In the rows, 100 means zero.
X: several groups of rows, each row roughly a mix of its group's hidden directions; one row fits no group:
X (108 x 10):
98, 115, 108, 70, 124, 65, 110, 115, 92, 103
82, 93, 115, 142, 97, 111, 88, 78, 111, 92
77, 94, 107, 113, 87, 134, 97, 123, 126, 102
64, 106, 104, 114, 93, 103, 108, 137, 115, 108
102, 117, 99, 70, 108, 83, 141, 112, 103, 103
81, 103, 77, 110, 92, 79, 81, 97, 108, 138
105, 110, 93, 70, 119, 75, 119, 129, 106, 109
98, 87, 115, 97, 112, 136, 98, 105, 124, 71
101, 73, 92, 128, 91, 110, 62, 98, 98, 109
113, 120, 130, 89, 108, 85, 99, 84, 65, 99
110, 126, 116, 81, 109, 88, 103, 72, 77, 80
112, 125, 100, 74, 109, 88, 110, 82, 65, 101
95, 80, 112, 142, 95, 120, 91, 101, 120, 89
137, 102, 87, 90, 122, 108, 87, 70, 109, 98
96, 106, 79, 66, 107, 90, 121, 132, 99, 111
84, 85, 99, 122, 95, 120, 114, 129, 126, 115
137, 103, 80, 87, 112, 106, 97, 66, 94, 105
86, 126, 98, 85, 127, 70, 114, 95, 120, 105
89, 77, 93, 111, 80, 121, 72, 123, 113, 115
67, 96, 115, 112, 85, 94, 121, 131, 87, 106
91, 115, 88, 113, 92, 69, 96, 89, 88, 138
136, 111, 76, 85, 109, 104, 89, 69, 103, 99
104, 112, 88, 63, 109, 78, 119, 126, 101, 104
101, 107, 90, 72, 117, 73, 123, 128, 101, 111
97, 108, 83, 70, 110, 79, 119, 133, 107, 103
103, 83, 112, 87, 99, 128, 119, 116, 95, 64
113, 119, 125, 71, 105, 73, 121, 103, 86, 98
87, 123, 77, 85, 128, 81, 106, 101, 126, 107
132, 95, 94, 93, 100, 81, 81, 78, 69, 91
99, 107, 101, 73, 116, 73, 123, 131, 102, 109
66, 104, 107, 108, 78, 89, 113, 134, 91, 104
105, 118, 68, 106, 110, 88, 105, 108, 102, 140
100, 109, 60, 102, 103, 102, 111, 104, 99, 139
140, 107, 88, 89, 122, 113, 97, 73, 106, 95
99, 93, 112, 130, 84, 113, 80, 66, 89, 87
129, 94, 126, 91, 117, 106, 97, 93, 102, 63
136, 98, 86, 83, 105, 107, 101, 65, 85, 94
59, 101, 119, 113, 80, 96, 103, 127, 104, 97
124, 110, 95, 100, 102, 68, 95, 73, 77, 119
117, 97, 88, 119, 107, 105, 82, 67, 68, 95
116, 84, 104, 116, 76, 129, 81, 81, 81, 93
132, 99, 71, 86, 120, 113, 88, 79, 113, 104
82, 114, 66, 88, 118, 72, 118, 98, 103, 108
93, 82, 75, 117, 88, 134, 103, 121, 112, 113
97, 104, 87, 72, 112, 99, 121, 137, 112, 117
94, 130, 115, 84, 107, 115, 139, 104, 94, 95
102, 125, 99, 70, 104, 103, 122, 106, 70, 118
69, 118, 84, 119, 82, 99, 101, 98, 68, 90
103, 88, 130, 117, 79, 127, 84, 83, 83, 96
91, 85, 98, 140, 92, 112, 78, 76, 95, 89
101, 87, 100, 133, 83, 127, 77, 83, 108, 86
105, 118, 97, 71, 110, 79, 140, 105, 103, 98
80, 91, 88, 118, 88, 140, 86, 114, 112, 111
98, 78, 119, 133, 80, 127, 85, 96, 96, 92
113, 83, 125, 114, 76, 124, 94, 86, 74, 101
106, 96, 106, 123, 88, 124, 78, 62, 92, 95
83, 77, 77, 119, 91, 119, 83, 116, 120, 117
106, 117, 97, 75, 109, 85, 145, 109, 103, 99
103, 99, 119, 121, 91, 114, 80, 61, 83, 97
102, 74, 115, 90, 106, 125, 107, 119, 105, 65
62, 98, 111, 115, 90, 95, 106, 137, 107, 106
108, 95, 109, 126, 90, 128, 74, 70, 103, 95
81, 86, 95, 114, 91, 124, 108, 129, 128, 114
97, 82, 81, 107, 89, 120, 119, 134, 120, 115
106, 69, 128, 92, 96, 102, 106, 101, 80, 68
77, 100, 111, 108, 84, 86, 124, 134, 79, 104
111, 123, 76, 105, 103, 79, 107, 91, 87, 137
110, 97, 82, 72, 100, 76, 102, 115, 81, 131
104, 96, 106, 124, 87, 128, 71, 73, 104, 87
93, 85, 105, 128, 90, 125, 87, 100, 128, 75
103, 106, 91, 71, 113, 73, 125, 127, 97, 110
86, 120, 81, 83, 129, 81, 109, 111, 125, 109
62, 102, 122, 114, 77, 88, 109, 119, 91, 100
103, 118, 107, 72, 115, 63, 123, 95, 98, 99
94, 115, 93, 69, 110, 91, 120, 131, 121, 106
103, 73, 105, 94, 115, 129, 119, 127, 102, 81
140, 107, 81, 84, 112, 106, 99, 70, 93, 98
116, 122, 72, 79, 124, 89, 95, 92, 124, 105
94, 107, 110, 120, 112, 97, 73, 61, 91, 83
101, 112, 83, 68, 117, 86, 123, 122, 106, 118
76, 94, 96, 110, 87, 136, 98, 122, 127, 103
79, 108, 82, 118, 107, 99, 88, 101, 123, 139
110, 114, 93, 62, 119, 81, 111, 125, 104, 108
60, 103, 122, 115, 78, 83, 90, 112, 104, 101
82, 123, 91, 80, 120, 75, 122, 109, 121, 106
103, 100, 120, 123, 100, 105, 68, 71, 90, 79
108, 129, 110, 78, 111, 91, 106, 76, 70, 90
115, 68, 79, 134, 99, 96, 82, 90, 107, 96
79, 116, 76, 87, 132, 74, 107, 105, 111, 108
114, 115, 100, 80, 109, 82, 99, 85, 59, 115
120, 109, 96, 73, 109, 66, 115, 95, 76, 109
102, 73, 102, 133, 86, 126, 79, 113, 104, 107
91, 99, 109, 124, 80, 129, 81, 70, 102, 90
86, 107, 102, 113, 86, 69, 82, 75, 92, 128
104, 69, 87, 119, 92, 102, 110, 130, 124, 114
99, 94, 111, 127, 83, 125, 80, 68, 94, 91
138, 87, 111, 83, 114, 96, 99, 98, 88, 69
77, 120, 93, 92, 128, 74, 105, 110, 127, 98
130, 82, 113, 85, 113, 114, 101, 90, 95, 65
78, 103, 82, 91, 108, 77, 126, 131, 114, 103
87, 105, 93, 78, 106, 83, 129, 136, 110, 108
69, 113, 85, 98, 119, 77, 119, 114, 123, 104
80, 122, 92, 68, 109, 92, 124, 114, 102, 123
102, 79, 129, 123, 68, 118, 103, 107, 94, 89
90, 104, 65, 107, 105, 99, 99, 108, 111, 142
82, 121, 93, 116, 95, 84, 78, 85, 119, 130
92, 99, 94, 82, 109, 81, 126, 142, 109, 106
114, 118, 108, 109, 103, 63, 84, 73, 90, 117

one row of each group, then the others: which group is each in?
105, 104, 92, 72, 111, 74, 127, 129, 99, 111 -> (12)
86, 112, 89, 60, 93, 98, 111, 127, 108, 117 -> (62)
67, 129, 105, 115, 76, 84, 103, 108, 101, 115 -> (90)

80, 110, 74, 95, 119, 76, 121, 117, 123, 105 -> (12)
84, 82, 124, 97, 93, 126, 96, 106, 114, 65 -> (90)
74, 101, 119, 117, 99, 119, 114, 118, 134, 98 -> (62)
117, 79, 113, 118, 78, 110, 83, 86, 70, 87 -> (12)
107, 110, 88, 73, 102, 94, 142, 121, 101, 110 -> (62)
106, 127, 127, 79, 111, 79, 115, 86, 83, 90 -> (62)
110, 119, 130, 70, 100, 85, 116, 111, 80, 105 -> (62)
99, 109, 86, 70, 109, 87, 120, 135, 116, 105 -> (12)
62, 94, 123, 110, 75, 89, 105, 120, 91, 95 -> (90)
